One turning vector, and how many steps it has turned
The counts run from 0 to 312.
[ 39  10   2   4   6 -13   9  23 -17   1 -14  17  -1 -14  37  -3 -13 -17
  -9   2  -7  25 -41  15 -30 -14  -3 -20 -14  -1 -21   2  -5  42  13  36
 -16 -35 -18  19  24  13  13  10 -20   1  -9 -37 -20   9  21 -10  12 -17
   5]  108
[ 35   8   9   1  -8 -14  27  23 -17  -1   2  16 -18 -14  39 -10 -11 -13
 -10  10  -4  32 -36  12 -31 -15   5 -22  -9  -4 -28  -8  -7  41  16  26
  -9 -36 -25  13   5   7  15  11 -32   8  -2 -44 -22   1  26  -7  15 -23
   6]  109
[ -7  16  -4  24  -5 -13  25  22 -29  19  -5   3 -11 -25  -4 -21 -13 -25
 -14 -10  -1  30  -2  26  -7   3  18 -32  -3   0  18  19  12  20  -4  18
  14 -48 -27  17  31  -2   1  10   7  23 -16 -55 -32  11  20   8  10   8
   3]  215
[  2   1   4  24 -11 -33  14  37 -40  14 -24  11 -18 -27 -11 -13 -12 -36
  10 -10   5  38 -13  34 -14   0   9 -26   7  11   5  10   8  27   2  13
  17 -36 -28  14   8  -3   0  12   2  22  -3 -36 -30  10  24  -9   3   6
   3]  222
[ -1 -10  20   3   2   3   4  27  -2  34   0  -4   1 -39  11   0 -17   4
  25  23   4  51 -17 -13 -36  11   6   2 -23  27  -6 -18 -26  28  13  11
  35 -48 -11   1   2   5   6  13  -1  19 -16 -22 -27  -7  28  12   0 -19
 -22]  161
[  9  17   0  21  15  -6   2  25 -40  21 -25   6  -9 -40  19 -19  -8 -16
 -11 -10  -9  34 -29  17 -27  -9  12 -29 -11  -4   6  20   5  26   4  25
  -7 -36 -24  21  41   7   2  20   4  18  -4 -37 -38  28  14  10   7   4
   2]  217
[ 18  -5   9  10   1  -6   1  27 -14   4 -22  11  11 -40  37  -2 -14   5
 -10   7 -14  39 -37  18 -30 -12  -6  -8   0  -1   9  -2   6  26  18  23
   2 -70 -34   0  26   5   3  10   2   8   5 -16 -28  21   3  -4   3 -17
 -12]  247
[ 13   1  -7  -1  -5 -10  13   5 -13  21   0   2 -16  -7  17 -33  -6 -29
   7  -2  -5  30  -5  24 -43   0  20 -18 -28  -6 -19 -10 -13  39   5  16
  14 -32 -15 -26  20   6   7  19 -38  35 -11 -48 -24   4  34  10  12  -8
  -1]  205
[ 23  -6  12   9   6  15   7  10 -14   3   0  -5  -4 -19  46   5  -4  11
   2  -6   4  46 -32 -22 -26   5  12  -4 -14  -2   1  -9   1  40  28  19
  11 -62  -8   5  19  10   9   2 -34   5 -25 -31 -11   7   6  16  22 -31
 -11]  145
[  5 -24   9  31  -4  -1   3  -4 -27   3 -10   7 -23 -18  -5 -10   4 -51
  17  -7  -2  31   0  26 -24   6  24 -30  12   6  -6   1   3  34  -6  20
  16 -23  -9  23  16   6   1  14  -5  18  -1 -66 -38   2  19  -1  16  13
  -6]  90
[  0 -16   6  -2  -2 -10  11   1 -16  15   2  16 -17 -20  21 -18  -5 -50
   5  11   8  40   7  19 -23   4  18 -34   0   7 -12 -14 -11  31  19  16
   5 -28 -18  17  -3  -3   6  33  -9  23  -3 -51 -50  11  32  10  11  -4
 -11]  88
[ 21 -10  12  18 -23 -13  28  23  -8  -2   9  -1 -11 -10  17  -3  -8   0
  18  -7  11  45 -29  -6 -23   5   8 -11  -1  12  -4 -16  -1  30  18  16
  30 -64 -11  -3  -8  -1  11 -13 -32   9 -14 -43  -3 -23  21  -8  19 -21
  -6]  140
[  4 -13  18   2  -7   7  33   6 -17   1  24 -16  -2 -18  26  -6  -4  13
   2   1  10  52 -12 -21 -11  16  17 -14   1  15  13 -19  -2  26  19  17
  29 -62 -16  14   0   4   9   6 -35  13 -28 -45 -19  -9  19  17  20 -20
  -2]  147
[  7  16   0  17  15 -10   4  21   0  15  -5  27  14 -35  11  -7 -27 -19
  -5   1  -2  34 -24  27 -39  11  14  -5 -18  -8 -26  18  10  33   4  47
  -4 -30 -19  13  28   7  12  19   9   8  -2 -42 -28  -4  15  11  14   3
   3]  100
[ -2 -15  24   9  -7   6  22  16 -13   1  15 -14   5 -13  10  -3  -6   1
  12 -12  17  50  -1 -16  -1  13   8 -12  10  17  28 -12   9  30  17  16
  36 -64 -21  22   4   3   3   7 -19  16 -26 -52 -19  -4  19  12  10 -16
  -4]  148
[  6 -10   4  35 -15  10  -6  20 -19  20   1  -6 -13 -26   6   2   2 -27
  37  -1   0  26  -6  -3 -14  -1   5 -24 -12  21  19   4  -6  29  -6  -3
  26 -55 -16   2  14  -4 -15  -4  -6  28 -19 -50 -29  -1  13  -6  31 -16
 -29]  53
[ 12   1  10  26  -4 -16   9  15 -18  -1  -4  -2   7 -18 -10 -12 -17   0
  12 -19   1  34 -31  16 -25  -2   4   0   0 -13  25  12  18  23  -2  34
  16 -70 -20   1  40   9   7  -8 -16  25 -17 -50  -1   1  17   5  12 -17
   7]  10
[  9  -2   1  24   8   3  -7  21   7  -2   0   4  11 -31  -5 -17 -19 -35
  27   4 -11  15   7  27 -38  22  10 -14 -26  21  -4  -2   3  41 -11  28
  22 -37 -18   5  29  -8  -3   7  17  16  -8 -44 -36 -19  17   1  20  12
  11]  69
[ 25   6  -2  28   0 -24   4  21 -39   7 -29  14 -26 -38  36  -7 -10 -24
  -5  -6  -4  38 -28  18 -31   3  12 -13  -7   1 -30   1  -4  35  18  31
   1 -35 -24   0  18  11   3  14  -3  12   4 -12 -26  11   7  -4  17  12
   8]  225
[ 22  -7  -2  25  -2 -18   4  28 -29   0 -10  -1 -25 -11  -7 -20  -4 -41
  28 -17  -6  16  -2  21 -20  12  24 -22 -18  15  -8   0  -7  47  -7  16
  18 -21  -8  -7  18  10  -1   2 -24  34 -14 -52 -27 -10  35   2  18  13
  13]  200
[  2   6   7  -6 -21 -21  23  23 -19  17  12   1  -6 -21   3  -9 -21  10
   1   2   3  46 -27   2 -12  -7  -4 -11   2   5  23 -15  -7  17   6  13
  11 -69 -31  -1  13   5  11  -1 -17  30 -12 -44 -17   9  35   6   4 -34
   1]  15
[ 13 -13  10  12   2   6   3  31 -17  20  21 -10 -18 -10  13   1  -9  -7
  35  -1   1  27 -12 -15 -21   2  20  -5 -33  20   3 -11 -28  43   2   4
  25 -38  -5  -4  -1   3  -4  -1 -36  24 -23 -51 -16 -13  32   9  21 -20
  -5]  169
[ 22  25  -5  -4  17   1   6  19   8  16   7   0   3 -33  28 -13  -9 -13
  -4  15 -11  12  -7   4 -21   5   3 -28 -42  23  -9 -10  -6  31   0  27
  -4 -31 -17  22  34  13  11  17  -4  10 -21 -33 -50 -10  30  15  26 -19
  -1]  306
[ -9 -20  26 -10  -4   4  17  14  -8  10   6 -16  -7 -36   9  -6  -7  13
   6  15   3  56 -10 -16 -25  18   4 -15  -2  25   8 -32 -14  31  12  11
  28 -57 -12  17   6   2   7  14  -5  20 -14 -34 -36  -4  25  17   0 -12
 -11]  154
[ 11 -10  12  -8   7   8   3   9  12  -2  17  -2  12 -41  31 -11 -20  10
   2  17 -13  30 -24  11 -41   7  -5   7 -17   6  -1 -34  -7  40  14  32
  15 -67 -21 -11  18   0  11   0  -3  15   1 -32 -28 -12  16   9   9 -24
  -6]  270
[  6 -10  10  42   7  -4  -6  29 -21  12 -18  10   2 -40  21  14  -7  -7
  12 -11   6  37 -23   6 -19   5   1   6   1   6  16  10  15  24  14  27
   8 -67 -25   8  14   4  -7   4  13   6  -7 -26 -19  20  -4   0  21 -10
 -14]  253
[  8 -11   8   3  -4  13  17   0 -17  19   0 -28 -25 -37  14 -16   3 -11
   1  19  -9  36  -4  -1 -30   9  16 -31 -22  13   3 -24 -16  27   6   1
  26 -37  -2 -12  26   6   9  14 -14   9 -10 -44 -44 -14  21  24   7   3
 -20]  183
[ 27  -6   9   8   5 -14   4  33   4   1 -22  12  21 -25  37   5 -17  11
  11  -4   6  40 -34   0 -32  -5   2   4 -18  12  -6  -6   0  45  22  32
  12 -62 -21  -4  16  14  15  -1 -10   2 -22 -21 -14   1  13  -1   8 -20
   3]  137
[ 17  -1   4  31   5 -18  -8  23 -17  -7 -22  -3  -3 -51  23   5   4 -12
  23  -9  14  41 -13   4 -23  19   2   3  -2  22  11 -15  11  20  22  26
  15 -60 -29   3  18   9  -5   0   2  13 -21   2 -32   6   0  11  23  -8
   1]  26
[ -1   2   3  15 -10  -8  13  22 -18  18  11  10  -7 -15   5 -10  -5 -45
  14   5   3  14  12  20  -4  -2  16 -38 -13  12   5   3  -3  29   4  16
  17 -37 -28  23   5  -2  -2  16  -7  20  -9 -68 -39   5  33  -4  28 -16
 -17]  82
[ 24 -12  12  28 -17 -20  17  35  -9  -3  -5   7  -3 -18  -2  -2 -20   1
  18  -8  -3  44 -36   4 -17  11   4  -2   7  24  -5  -2   2  36  -1  27
  28 -53 -18  18   2   8  11 -12  -5   7 -15 -35  -8 -26  24 -15   5   4
  15]  134
[ 16  -7  10   2  17  24  -6   6 -14  12 -22 -22  -1 -34  20 -14   8 -13
  12   6 -17  25 -10   5 -33   2  12 -26 -34   8   4  -8  -6  40   5  15
   4 -38  -9  -4  55  17   5  22 -14  17 -15 -36 -41   5   4  24   2   2
 -16]  181
[ 11 -12  11  16  24   4  -1  12 -23 -13  17   6  -7 -43  42   0 -18  10
  11   0   3  42 -31  -7 -31  23   6  13  -4   2 -15 -27 -13  40  20  38
   6 -50 -19   7  15   7  -5   0 -10   9  -7 -17 -20   0   6   5  31 -11
  18]  262
[ 23   9  -3  26   9  15  -8  29  -5  22  -6   4   5 -20  17  -6 -12 -34
  15   0 -16   0  -7  25 -19  -4  11 -24 -36   6   4  19   1  39  -6  26
   0 -36 -16   9  40   7   0   5   4  10  -9 -58 -33   5  14  -7  30  -7
 -22]  77
[  3  -6   4  27  11   7  -9  30 -16   3   4  -6   1 -42  21   5  -2 -16
  31  -2   7  18   1  -2  -2  14  -3 -14 -18  25  27  -5   5  27  10  21
  10 -48 -27  30  25  12   0  -3   9   1 -23 -33 -42   1  16   9  33 -18
 -13]  282
[ 16  -2   3   8 -26 -31  36  24 -13 -11  -2  17 -14  -9  16 -12  -9 -25
  -2  -1   5  30 -12  22  -8   0   3 -34   8   8  -4  -7  12  31  15  25
  19 -50 -26  19  -5   1  17   5 -21   4 -10 -58 -24  -7  28 -10  12 -13
  -6]  111
[ 13  11   0  16 -13 -21  33  15 -21  23  18  23 -25  -7   7 -15 -20 -15
  -3   8  -1  39 -35  19 -31  -6  13 -18 -12   0 -27   2 -15  32   0  25
  -2 -25 -12  15   0   3   7   7 -13  12  -4 -64 -16 -15  36  -9  18  -3
   2]  103
[ 30  -6  14  10  14  12  -5  16  -9   8  -9  -3  18 -16  40   1  -6   5
  11 -19   3  39 -23 -13 -23  -4   7  -1 -15  -2  10   0  10  39  21  27
  12 -69 -17   8  31  18   7   2 -21   8 -31 -34 -12  11   2  12  22 -32
  -1]  144
[ 18  -2   0   1  33  17 -10  36  -3   5  -2  -8  13 -26  24  -8 -11 -10
  22 -14   2   9   8  -4 -14   9  14  -8 -45  17   5 -14  -4  45  10  32
  13 -44 -16   8  37  16  -1   8 -17  18 -34 -32 -37   7  19  18  26 -11
   4]  173
[  9  19  -9  11  -1 -15  10  11 -17   7   1  18  -2 -35  32 -16 -24  -7
 -24  -7   4  43 -16  16 -37  10  19   5 -10 -12 -21  -8   1  32  28  36
   7 -51 -24 -15   9   9  -3  18 -16  20 -10 -29 -13   9  13  14  22 -10
  12]  233
